(in the rows, 128 means zero)
Families of rows that turns and mirrors carry onto each other, the same ones carrying the whole set onto itself: the rest of each named row's family, in list order
3 families of 6 rows
z632: [131 110  94 122 166 139 114 125 132 125 101]
z752: [108 122 116 111 154  95 113 125 140 118  72]
z899: [128 125 106 114 150 102 101 125 128 105  71]
z607: [142 150 151  94 121 111 133 145 125 125 124]
z63: [122 128  90 133 142 118 119 123 137 126 153]
z122: [137 113  91 118 154 135 104 114 131 127  96]
z294: [122 132 148 112 136  88 145 122 118 119  84]
z599: [137 124  94 135 144 131 130 110 146 134 139]
z20: [122 145 125 123 131 124 129 153 139 127 152]
z229: [139 124 110 115 138  91 102 116 131 103  76]
z355: [129 131  84 126 133 111 105 122 139 127 147]
z222: [121 144 126 120 137 129 146 153 130 133 145]
z986: [130 149 130 104 127 127 122 145 130 110 153]
z389: [128 145 145 109 101  94 133 126 128 111 127]
z208: [137 125  77 124 147 127 121 101 127 122 107]
z147: [134 142 149 104 106 105 144 131 117 112 119]
z821: [119 132 148 108 146 107 144 124 115 117  79]
z584: [115 125 132 110 138  78 140 134 128 102  85]

The rest of the family of z821: z632, z229, z355, z222, z389
The rest of the family of z294: z899, z63, z122, z20, z147

Families of rows that turns and mirrors carry onto each other, the same ones carrying the whole set onto itself: the rest of each named row's family, in list order
7 families of 5 rows
z42: [140 118 117 115 149 142 103 131 122 112 132 121 162 133 112]
z398: [122 144 128 131 120 118 141 125 177 120 152 146 138 138 119]
z374: [134 122 128 133 128  99 148 126 162 106 141 139 143 138 120]
z939: [146 145 143 148 115 133 128 118 140 124 107 157  96 123 127]
z16: [131 122 122 114 145 133 109 135 120 116 128 116 173 123 115]
z870: [158 159 143 147 108 127 127 130 133 117 114 145 111 132 147]
z530: [119 136 133 152 117 159 141 120 138 138 119  88 105 148 149]
z79: [112 137 141 116 125 121 108 131 128 139 148  80 128 123 102]
z224: [125 134 135  94 121 126 154 146 152 110 127 134 136 117 121]
z691: [141 147 111 137 141 132 130 137 126 143 119 112 173 134  99]
z863: [125 116 115 108 131 137 110 130 115 115 140 119 167 129 120]
z990: [125 129 131 153 135 167 139 121 143 143 128 100  97 153 139]
z547: [114 140 155 123 134 122 114 135 119 132 121  73 122 122 137]
z819: [121 133 149 132 142 117 106 130 122 146 122  75 121 134 108]
z707: [124 142 141 149 133 167 138 126 139 147 122 100  98 147 147]
z315: [137 148 134 150 107 131 144 118 142 128 108 155 100 123 131]
z369: [134 152 140 148 103 144 135 127 135 127 123 159 101 128 127]
z181: [150 131 116 120 124 135 103 114 132 111 124 120 171 125 125]
z519: [118 135 136 129 138 124 108 136 115 154 127  73 126 139 113]
z619: [150 134 124 144 125 134 124 128 134 117 100 151  91 127 131]
z600: [128 122 151 118 141 118 105 141 118 144 113  88 110 136 110]
z740: [135 118 149 127 135  99 153 133 156 113 134 139 137 140 110]
z441: [107 119 132 128 118 110 151 135 153 108 138 138 149 120 123]
z242: [133 136 132 140 120  98 138 129 161 108 133 143 155 134 134]
z5: [105 139 123 153 122 164 146 123 136 152 124 114 108 156 125]
z291: [141 133 125 127 123 104 145 136 158 106 142 147 148 139 125]
z189: [141 129 131 121 125 131 118 158 125 141 127  76 119 117 143]
z195: [142 117 106 133 164 139 114 132 121 113 127 118 157 133 118]
z101: [141 135 112 124 139 136 101 135 114 133 134 124 168 151 118]
z376: [126 147 130 153 131 171 119 117 152 152 126  94 125 151 137]
z139: [125 130 139 158 153 156 155 118 140 143 128 103 107 153 132]
z884: [109 140 143 137 135 159 150 129 143 173 121 125 118 128 126]
z689: [159 160 108 140 122 117 143 122 136 135 112 134 114 133 152]
z496: [142 145 139 142  94 134 127 108 135 130 120 130  94 111 137]
z827: [113 153 146 130 141 126 101 134 118 149 126  82 133 142 113]

The rest of the family of z101: z870, z547, z441, z5
The rest of the family of z79: z398, z181, z376, z496
The rest of the family of z224: z691, z189, z884, z689
The rest of the family of z619: z600, z740, z195, z139
The rest of the family of z990: z42, z374, z939, z819

Families of rows that turns and mirrors carry onto each other, the same ones carrying the whole set onto itself: the rest of each named row's family, in list order
5 families of 3 rows
z225: [130 156 116 110 118 136  87 122  80  67 115 110]
z721: [137 156 123 118 121 135  92 135  82  87 109 112]
z375: [126 118 124 107 104 127 150  95 111 105 114 125]
z954: [132 173 119 111 128 140  91 126  87  80 104 114]
z763: [133 157 123 134 125 128  96 117  86  70 115 112]
z838: [126 167 117 102 126 126  92 128  83  75 111 113]
z998: [ 99 147  95 108  98 144  99 116 156  61 107 138]
z278: [112 142 100 109 101 146 102 111 163  60 106 126]
z976: [114 123 111 104 101 144 155 109 113 111 108 134]
z158: [112 139 113 125 107 138 100 107 165  70 118 127]
z282: [122 128 119  90 103 143 154 100 109 108 111 118]
z290: [111 144  96 111 118 134  95 120 162  65 111 137]
z972: [104 142  97 102 108 144  91 110 159  71 114 143]
z574: [126 125 113  95  95 144 149 104 105 109  95 136]
z675: [122 132 121  92  90 140 150 112 111 112  99 123]

The rest of the family of z158: z375, z763
The rest of the family of z972: z954, z574
The rest of the family of z278: z225, z282

Families of rows that turns and mirrors carry onto each other, the same ones carrying the whole set onto itself: the rest of each named row's family, in list order
9 families of 3 rows
z792: [ 84 148 137 151 102 184 158 112 119 104 127 160 133]
z663: [ 96 109 114 170 125 166 110 111 138  91 159  99 147]
z226: [127 136 121 171 158 156 137 150 128 124 158 153 129]
z586: [ 96  94 117 169 113 176 112  94 125  92 152 115 133]
z701: [105 109 106 172 127 175 105  97 125  96 153 103 144]
z980: [130 134 117 176 160 157 134 145 118 115 161 146 123]
z995: [ 83 146 138 145 108 176 152 105 119 108 121 161 149]
z185: [112 125 133 161 165 156 137 152 127 124 153 155 133]
z626: [101  97 113 177 119 172 114 105 126 100 154 102 144]
z802: [130 131 123 170 155 162 132 148 113 118 165 153 129]
z287: [ 86 143 139 157 115 196 154 106 136 106 116 150 146]
z338: [ 96  95 110 173 124 170 114  97 128  95 155 110 142]
z298: [111 101 115 166 118 166 106  91 132  93 153 114 145]
z869: [ 76 143 134 147 114 194 150 114 120 104 114 149 140]
z161: [ 98 100 115 172 119 166 117 106 122  89 152 104 158]
z9: [130 138 124 157 163 153 136 141 119 114 164 151 135]
z577: [ 81 141 135 145 109 185 149 101 127 112 115 157 132]
z297: [125 135 126 162 157 157 138 152 129 125 155 147 120]
z497: [ 99 102 110 174 117 168 106  97 122  87 149 113 134]
z277: [121 135 124 159 154 154 138 150 117 131 164 149 134]
z31: [130 129 124 166 161 156 145 145 118 112 161 156 133]
z171: [ 90 148 136 143 118 192 152 113 130  93 114 154 141]
z239: [ 77 147 134 144 108 191 150 116 127 105 122 157 142]
z322: [104  96 113 164 116 167 105 101 129  83 154 115 144]
z926: [ 83 151 137 150 104 186 149 123 117 108 125 161 141]
z328: [ 88 149 135 152 101 179 154 111 126  99 120 158 146]
z668: [131 123 131 165 152 148 139 150 132 122 153 151 129]

The rest of the family of z586: z980, z926
The rest of the family of z338: z226, z239
The rest of the family of z869: z626, z297
The rest of the family of z185: z663, z287
The rest of the family of z668: z161, z171
The rest of the family of z9: z995, z298
The rest of the family of z31: z322, z328

Families of rows that turns and mirrors carry onto each other, the same ones carrying the whole set onto itself: the rest of each named row's family, in list order
9 families of 4 rows
z82: [ 84 114 120 130 119 136 140 119 132]
z301: [117  94 133 117 142 104 151 140 132]
z124: [ 94 131 118 113 122 146 148 128 122]
z897: [133 152 118 137 120 157 121 123 158]
z3: [142 137 120 133 110 158 111 117 150]
z857: [101 123 148 117 119 151 143 121 120]
z285: [ 83 121 125 115 110 138 134 120 134]
z286: [116 109 145 108 142 105 157 135 148]
z214: [ 88 121 123 128 113 140 145 115 134]
z532: [117 104 140 112 145 100 153 124 134]
z996: [163 127 132 116 151 127 119 133 161]
z737: [163 114 136 114 144 120 120 123 164]
z418: [163 124 124 114 149 119 121 135 162]
z52: [114 108 135 115 137  96 151 142 135]
z451: [ 91 127 121 122 117 146 139 136 122]
z893: [ 90 113 116 127 117 129 130 116 119]
z131: [118  96 141  99 138 111 130 149 138]
z703: [168 118 129 127 142 114 126 127 154]
z414: [164 127 128 122 151 116 121 122 158]
z611: [117  99 151 123 137  99 145 122 147]
z37: [159 133 148 118 143 123 118 132 164]
z923: [111 110 139 111 144  93 146 134 147]
z710: [162 109 135 133 142 120 124 132 164]
z115: [ 89 129 125 121 105 141 137 131 130]
z820: [137 138 115 126 118 159 109 107 146]
z946: [158 112 126 130 139 118 124 129 175]
z406: [130 144 125 156 125 150 118 112 142]
z868: [117 107 149 116 147 103 155 132 150]
z738: [132 147 113 123 123 154 102 126 135]
z604: [131 134 104 130 120 159 105 120 143]
z483: [135 137 102 134 120 155 110 115 147]
z543: [131 144 114 128 118 153 102 120 156]
z914: [136 144 123 139 119 162 114 128 154]
z250: [120  91 127 108 140 106 151 133 140]
z136: [149 117 120 138 145 109 105 139 159]
z950: [ 85 134 118 125 119 134 136 121 127]

The rest of the family of z737: z532, z543, z950
The rest of the family of z82: z996, z868, z604
The rest of the family of z738: z893, z611, z37
The rest of the family of z710: z301, z451, z914
The rest of the family of z286: z214, z418, z483
The rest of the family of z131: z857, z406, z136
The rest of the family of z115: z3, z52, z703
The rest of the family of z414: z285, z923, z820

Families of rows that turns and mirrors carry onto each other, the same ones carrying the whole set onto itself: the rest of each named row's family, in list order
3 families of 6 rows
z784: [132 142 109 125 167 120 102 157 130 118 141 138]
z630: [137 143 185 133 151  79 127 120 132 123 130 154]
z627: [129 135 155  90 184 108 127 158  94  98 142 140]
z700: [124 147 137 134 188  91 123 191 129 121 138 171]
z771: [135 151 175 133 148  83 110 115 125 112 131 168]
z61: [126 142 183 143 153  88 113 122 136 112 132 150]
z488: [125 134 143  98 176 101 113 150  87  97 157 134]
z528: [124 136 141  96 180 109 116 162 102  96 139 127]
z163: [136 144 143 153 197  86 162 124 130 113 147 146]
z336: [140 141 118 123 164 129 100 141 131 122 144 147]
z581: [140 141 153 134 136  88 159 141  92 130 147 156]
z919: [144 145 153 144 189  81 158 114 137 122 141 148]
z457: [140 153 145 147 199  78 148 116 132 108 142 165]
z564: [147 144 154 133 146  79 164 132 106 138 143 159]
z730: [119 145 132 125 182  90 119 195 120 114 136 153]
z894: [146 150 145 126 150  80 159 130  89 123 146 171]
z723: [117 145 134 134 191  78 118 186 114 112 153 163]
z924: [131 142 114 134 165 111  89 145 127 119 156 147]

The rest of the family of z730: z784, z630, z528, z919, z564
The rest of the family of z336: z627, z700, z61, z163, z581
The rest of the family of z924: z771, z488, z457, z894, z723

